In the data rows, 128 means zero.
Here are some numbered points:
array([154., 175., 216., 217., 209., 129., 173., 142., 126.,  94., 194., 134., 199., 157., 113., 131., 168., 126., 145., 140., 154.,  85.,  78., 131.]) 0
array([130., 157., 169., 235., 181., 116., 172., 157.,  86.,  73., 137., 139., 158., 156., 128., 137., 181., 133., 145., 139., 130.,  86., 128., 108.]) 1
array([135., 116., 120., 187., 178., 127., 152., 133.,  95.,  96., 137., 179., 147., 145., 121., 135., 144., 143., 154., 117., 132.,  95., 109., 109.]) 2
array([112., 120.,  70., 224., 138., 113., 184., 118., 107.,  82., 124., 165., 187., 149., 125., 166., 161., 142., 162., 103., 113., 141., 103., 130.]) 3
array([107., 118.,  61., 225., 134., 112., 184., 114., 100.,  77., 131., 171., 189., 156., 132., 170., 158., 147., 171.,  96., 106., 147.,  96., 129.]) 4
array([115., 175., 173., 242., 170., 118., 124., 154., 139., 105., 161., 150., 158., 129., 128., 117., 188., 143., 157., 147., 107., 128., 106., 105.]) 5
array([118., 177., 172., 246., 165., 117., 126., 157., 139., 107., 165., 150., 153., 127., 131., 118., 191., 142., 160., 151., 106., 132., 105., 108.]) 6
array([121., 180., 171., 240., 161., 121., 129., 150., 142., 112., 164., 149., 153., 126., 129., 112., 191., 138., 157., 154., 106., 134., 109., 113.]) 7
array([116., 173., 163., 233., 158., 117., 120., 149., 141., 116., 160., 148., 146., 125., 132., 115., 189., 144., 157., 150., 102., 135., 112., 114.]) 8
array([115., 165., 156., 219., 144., 122., 125., 145., 139., 122., 155., 149., 136., 121., 137., 122., 186., 143., 154., 149., 101., 138., 115., 115.]) 9
array([112., 162., 146., 205., 139., 122., 126., 144., 135., 119., 142., 142., 123., 113., 135., 122., 172., 138., 150., 145., 101., 146., 125., 112.]) 10
array([113., 146., 126., 183., 130., 121., 123., 136., 138., 132., 134., 134., 117., 119., 138., 121., 159., 139., 147., 143., 104., 144., 132., 121.]) 11
array([113., 142., 119., 157., 116., 122., 118., 134., 132., 131., 122., 131., 110., 115., 137., 127., 141., 136., 139., 133., 104., 144., 136., 116.]) 12
array([114., 132., 109., 135., 111., 127., 116., 120., 131., 143., 120., 127., 102., 117., 138., 126., 132., 135., 136., 134., 110., 149., 145., 122.]) 13
array([117., 117.,  94., 106.,  98., 127., 119., 118., 130., 144., 111., 125.,  94., 115., 137., 125., 112., 128., 129., 128., 112., 145., 149., 127.]) 14
array([122., 104.,  85.,  78.,  90., 131., 123., 113., 123., 143.,  99., 120.,  93., 117., 133., 127.,  99., 125., 121., 124., 122., 144., 154., 135.]) 15
array([121.,  91.,  81.,  51.,  82., 132., 120., 106., 122., 147.,  97., 119.,  91., 118., 130., 131.,  88., 125., 111., 110., 125., 136., 152., 133.]) 16
array([129.,  84.,  79.,  28.,  88., 135., 114., 106., 123., 151.,  94., 117.,  96., 124., 131., 134.,  69., 119., 105., 107., 134., 129., 157., 139.]) 17
array([140.,  74.,  76.,   6.,  89., 135., 110., 105., 123., 148.,  94., 118., 103., 126., 124., 139.,  59., 115.,  97., 101., 153., 125., 151., 143.]) 18
array([146.,  70.,  84.,   0., 103., 140., 103., 100., 121., 150.,  96., 120., 111., 126., 116., 144.,  44., 110.,  91.,  94., 165., 116., 154., 148.]) 19
array([149.,  69., 132.,   0.,  93., 144.,  60., 122., 209., 166.,  95., 135., 160., 111.,  91., 163.,  77., 103.,  21.,  88., 135., 143., 116., 129.]) 20
array([166.,  69., 102.,   0., 125., 141.,  94., 121., 109., 138.,  99., 132., 149., 141., 101., 152.,  19., 112.,  87.,  77., 191.,  84., 136., 149.]) 21
array([169.,  73., 161.,   5., 138., 148.,  48., 138., 229., 131.,  87., 174., 191., 117.,  80., 185.,  80., 107.,   7.,  75., 141., 121., 106., 109.]) 22
array([120., 179., 176., 249., 165., 121., 150., 143., 136., 104., 170., 143., 150., 133., 134., 120., 194., 140., 159., 154., 108., 131., 109., 118.]) 23
array([119., 174., 135., 255., 184., 110., 186., 139.,  60.,  78., 154., 141., 120., 148., 153., 108., 176., 145., 214., 157., 125., 107., 138., 122.]) 24
array([ 99., 120.,  30., 251., 130., 101., 199., 105.,  96.,  60., 130., 173., 198., 167., 143., 189., 181., 162., 187.,  85.,  90., 157.,  85., 129.]) 25
array([131., 110., 131., 193., 181., 117., 143., 123.,  69.,  84., 153., 197., 170., 158., 128., 134., 155., 153., 177., 116., 106.,  93., 101.,  91.]) 26
Which three points above are nearest to each new point by angle? Their numbers follow each, nearest first.
array([121., 122., 132., 149., 134., 123., 124., 120.,  99., 121., 148., 146., 147., 138., 132., 127., 140., 136., 150., 134., 111., 132., 123., 123.]) ~ 26 2 24
array([120., 125., 126., 156., 131., 126., 134., 125., 100., 125., 136., 129., 141., 141., 133., 119., 147., 127., 149., 147., 104., 133., 117., 132.]) ~ 24 26 23
array([119., 120., 123., 163., 137., 127., 132., 119.,  96., 122., 145., 141., 142., 137., 128., 119., 148., 131., 146., 140., 108., 137., 118., 127.]) ~ 26 24 4
array([106., 131., 124., 141., 103., 130., 113., 129., 107., 136., 120., 109., 129., 130., 128., 121., 135., 117., 121., 137., 104., 155., 134., 147.]) ~ 13 12 14
array([109., 127.,  59., 210., 124., 108., 170., 111., 107.,  80., 130., 161., 176., 153., 137., 172., 164., 153., 169.,  94.,  98., 155., 100., 131.]) ~ 25 4 3
array([126., 116., 125., 161., 152., 116., 134., 126.,  84., 108., 148., 165., 151., 145., 133., 128., 139., 146., 171., 128., 109., 117., 113., 107.]) ~ 26 2 24
array([120., 129., 137., 137., 124., 122., 108., 126., 103., 133., 146., 139., 146., 136., 131., 130., 123., 135., 150., 123.,  98., 136., 132., 125.]) ~ 26 9 8
array([115., 119., 132., 135., 125., 123., 128., 124.,  95., 124., 139., 131., 145., 139., 138., 124., 140., 139., 151., 130., 100., 136., 123., 125.]) ~ 26 25 4
array([123., 121., 126., 161., 139., 122., 116., 125.,  96., 117., 142., 155., 148., 140., 125., 128., 127., 137., 150., 122., 105., 125., 128., 122.]) ~ 26 2 4
array([119., 121., 130., 132., 120., 124., 128., 119.,  97., 134., 146., 125., 141., 138., 138., 123., 145., 136., 149., 137., 102., 141., 125., 131.]) ~ 26 24 25
array([127., 117., 127., 168., 154., 119., 138., 124.,  80., 107., 149., 171., 157., 146., 128., 130., 146., 142., 164., 127., 107., 113., 112., 112.]) ~ 26 2 4
array([114., 126., 128., 170., 131., 126., 119., 118.,  90., 120., 139., 139., 145., 138., 133., 125., 151., 128., 147., 147., 102., 144., 125., 134.]) ~ 24 9 8
array([109., 130.,  75., 181., 125., 113., 153., 119., 118.,  97., 132., 146., 154., 148., 140., 158., 154., 151., 158., 106., 107., 154., 113., 126.]) ~ 25 4 3
array([123., 119., 132., 147., 137., 121., 131., 121.,  90., 118., 145., 141., 143., 141., 135., 124., 140., 137., 157., 130., 101., 128., 117., 117.]) ~ 26 24 2
array([123., 121., 127., 154., 135., 121., 127., 134.,  86., 115., 136., 151., 148., 143., 124., 124., 128., 142., 157., 120.,  99., 117., 121., 117.]) ~ 26 2 4
array([117., 132.,  85., 159., 117., 116., 135., 115., 129., 117., 139., 136., 134., 140., 143., 147., 143., 148., 146., 109., 112., 146., 117., 131.]) ~ 25 4 3
array([117., 124., 125., 170., 140., 121., 120., 131.,  79., 113., 135., 159., 151., 141., 123., 129., 129., 136., 156., 123.,  99., 124., 124., 116.]) ~ 26 2 4
array([120., 112., 124., 155., 140., 121., 136., 120.,  81., 114., 144., 149., 148., 143., 131., 120., 144., 137., 159., 132., 100., 118., 111., 119.]) ~ 26 2 24
array([119., 125., 126., 160., 140., 126., 117., 120., 101., 121., 144., 153., 148., 139., 129., 128., 131., 131., 151., 132., 107., 130., 128., 124.]) ~ 26 2 4
array([113., 150., 138., 191., 132., 120., 117., 141., 137., 125., 137., 143., 129., 119., 129., 122., 157., 138., 147., 139., 103., 140., 132., 119.]) ~ 10 11 9
array([126., 117., 127., 149., 137., 118., 134., 123.,  86., 113., 148., 153., 151., 141., 131., 124., 142., 140., 159., 132., 107., 124., 116., 120.]) ~ 26 2 4
array([122., 138.,  83., 155., 123., 118., 125., 118., 129., 120., 141., 133., 127., 141., 142., 144., 133., 143., 143., 107., 111., 154., 128., 134.]) ~ 25 4 3
array([119., 122., 132., 134., 116., 117., 118., 119., 104., 133., 145., 133., 140., 133., 133., 124., 137., 136., 150., 130., 101., 135., 125., 131.]) ~ 26 25 11
array([122., 115., 123., 172., 152., 121., 136., 124.,  84., 105., 144., 164., 154., 145., 129., 129., 151., 139., 157., 131., 106., 119., 115., 114.]) ~ 26 2 4
array([123., 139., 112., 142., 114., 145., 143., 139., 151., 140.,  99., 112., 102., 117., 118., 131., 108., 105.,  96., 131., 162., 129., 135., 155.]) ~ 15 17 16
array([123., 118., 132., 146., 133., 118., 128., 125.,  88., 122., 145., 145., 149., 142., 133., 126., 140., 143., 162., 123.,  92., 124., 121., 120.]) ~ 26 2 4
array([121., 120., 128., 141., 131., 122., 121., 124.,  91., 124., 135., 136., 144., 138., 131., 127., 133., 140., 154., 126., 101., 130., 124., 124.]) ~ 26 4 25
array([126., 121., 130., 162., 153., 120., 123., 127.,  90., 110., 149., 168., 152., 142., 126., 132., 131., 145., 165., 118., 104., 114., 121., 107.]) ~ 26 2 24
array([121., 120., 132., 147., 136., 121., 129., 121.,  92., 117., 142., 147., 152., 144., 135., 128., 146., 141., 157., 132., 103., 124., 118., 121.]) ~ 26 2 4
array([120., 119., 126., 160., 140., 121., 133., 118.,  88., 109., 140., 149., 154., 147., 133., 121., 148., 137., 150., 133., 110., 130., 117., 120.]) ~ 26 2 4
array([128., 115., 125., 175., 161., 120., 138., 128.,  72., 102., 143., 173., 159., 151., 127., 129., 139., 143., 164., 121., 106., 105., 113., 107.]) ~ 26 2 1
array([109., 122., 125., 156., 120., 127., 129., 120., 100., 131., 135., 120., 134., 135., 134., 120., 150., 123., 136., 147., 106., 145., 122., 134.]) ~ 11 10 9
array([133., 141., 111., 154., 138., 146., 134., 142., 157., 126.,  99., 136., 104., 117., 113., 141.,  90., 108.,  98., 113., 173., 113., 140., 142.]) ~ 21 22 19
array([122., 149., 113., 174., 136., 119., 144., 117., 102., 125., 143., 128., 105., 131., 148., 109., 137., 140., 179., 140., 124., 132., 133., 130.]) ~ 24 11 10
array([115., 126., 126., 164., 125., 125., 122., 117.,  99., 126., 139., 134., 142., 137., 128., 123., 150., 127., 137., 139., 106., 141., 125., 135.]) ~ 9 11 8
array([123., 116., 127., 158., 145., 123., 132., 121.,  96., 113., 145., 148., 153., 149., 134., 127., 148., 138., 149., 126., 107., 125., 117., 118.]) ~ 26 2 4
array([121., 117., 124., 175., 148., 116., 121., 122.,  88., 109., 144., 159., 150., 141., 127., 126., 147., 137., 154., 133., 106., 123., 121., 119.]) ~ 26 2 24
array([130., 114., 132., 177., 166., 120., 139., 124.,  78., 101., 147., 173., 158., 151., 130., 129., 150., 144., 167., 123., 103., 105., 110., 106.]) ~ 26 2 1
array([127., 113., 129., 156., 149., 122., 136., 120.,  86., 109., 149., 157., 154., 147., 132., 126., 148., 143., 161., 128., 103., 119., 115., 116.]) ~ 26 2 4
array([126., 119., 134., 160., 147., 118., 138., 129.,  88., 109., 145., 157., 151., 148., 133., 124., 147., 148., 166., 125., 101., 113., 111., 110.]) ~ 26 2 24
array([121., 125., 125., 170., 138., 119., 116., 122.,  89., 108., 136., 155., 144., 136., 125., 129., 137., 133., 150., 132., 110., 131., 127., 122.]) ~ 26 2 24
array([122., 119., 130., 141., 130., 118., 128., 121.,  91., 121., 146., 140., 145., 139., 133., 123., 145., 140., 155., 133., 103., 128., 120., 124.]) ~ 26 24 4
array([123., 123., 128., 157., 140., 126., 128., 126.,  97., 123., 139., 145., 142., 137., 131., 127., 135., 133., 152., 129., 104., 126., 123., 122.]) ~ 26 2 24
array([136., 138., 105., 152., 142., 148., 166., 154., 169., 123.,  90., 138.,  91., 113., 107., 144.,  90., 105.,  89., 110., 202.,  92., 129., 138.]) ~ 21 19 22
array([125., 141., 115.,  99., 111., 123.,  96., 129., 133., 150., 134., 115.,  98., 131., 141., 122., 107., 136., 131., 123., 116., 137., 145., 132.]) ~ 14 15 16
array([124., 157., 109., 189., 140., 114., 148., 112.,  93., 118., 145., 133., 101., 132., 151., 106., 138., 142., 198., 143., 119., 128., 130., 129.]) ~ 24 11 10
array([113., 135.,  95., 145., 122., 123., 122., 119., 130., 123., 137., 128., 122., 137., 141., 144., 133., 141., 140., 115., 111., 145., 129., 126.]) ~ 25 12 4
array([116., 148., 123., 185., 139., 125., 165., 132.,  86., 115., 151., 121., 119., 133., 138., 103., 154., 133., 166., 154., 132., 126., 136., 134.]) ~ 24 1 23
array([174., 119., 129.,  94., 186., 125., 169., 134., 149., 105., 132., 176., 124., 125., 115., 137., 109., 148., 143.,  89., 176.,  59., 104.,  80.]) ~ 2 21 26
array([104., 135., 121., 142.,  89., 132., 119., 121., 114., 147., 123.,  98., 122., 124., 131., 117., 140., 114., 117., 157., 113., 163., 135., 161.]) ~ 13 14 12
array([117., 136., 129., 144., 120., 135., 128., 119., 134., 147., 133., 128., 132., 130., 132., 121., 138., 115., 114., 147., 125., 126., 143., 132.]) ~ 11 9 13
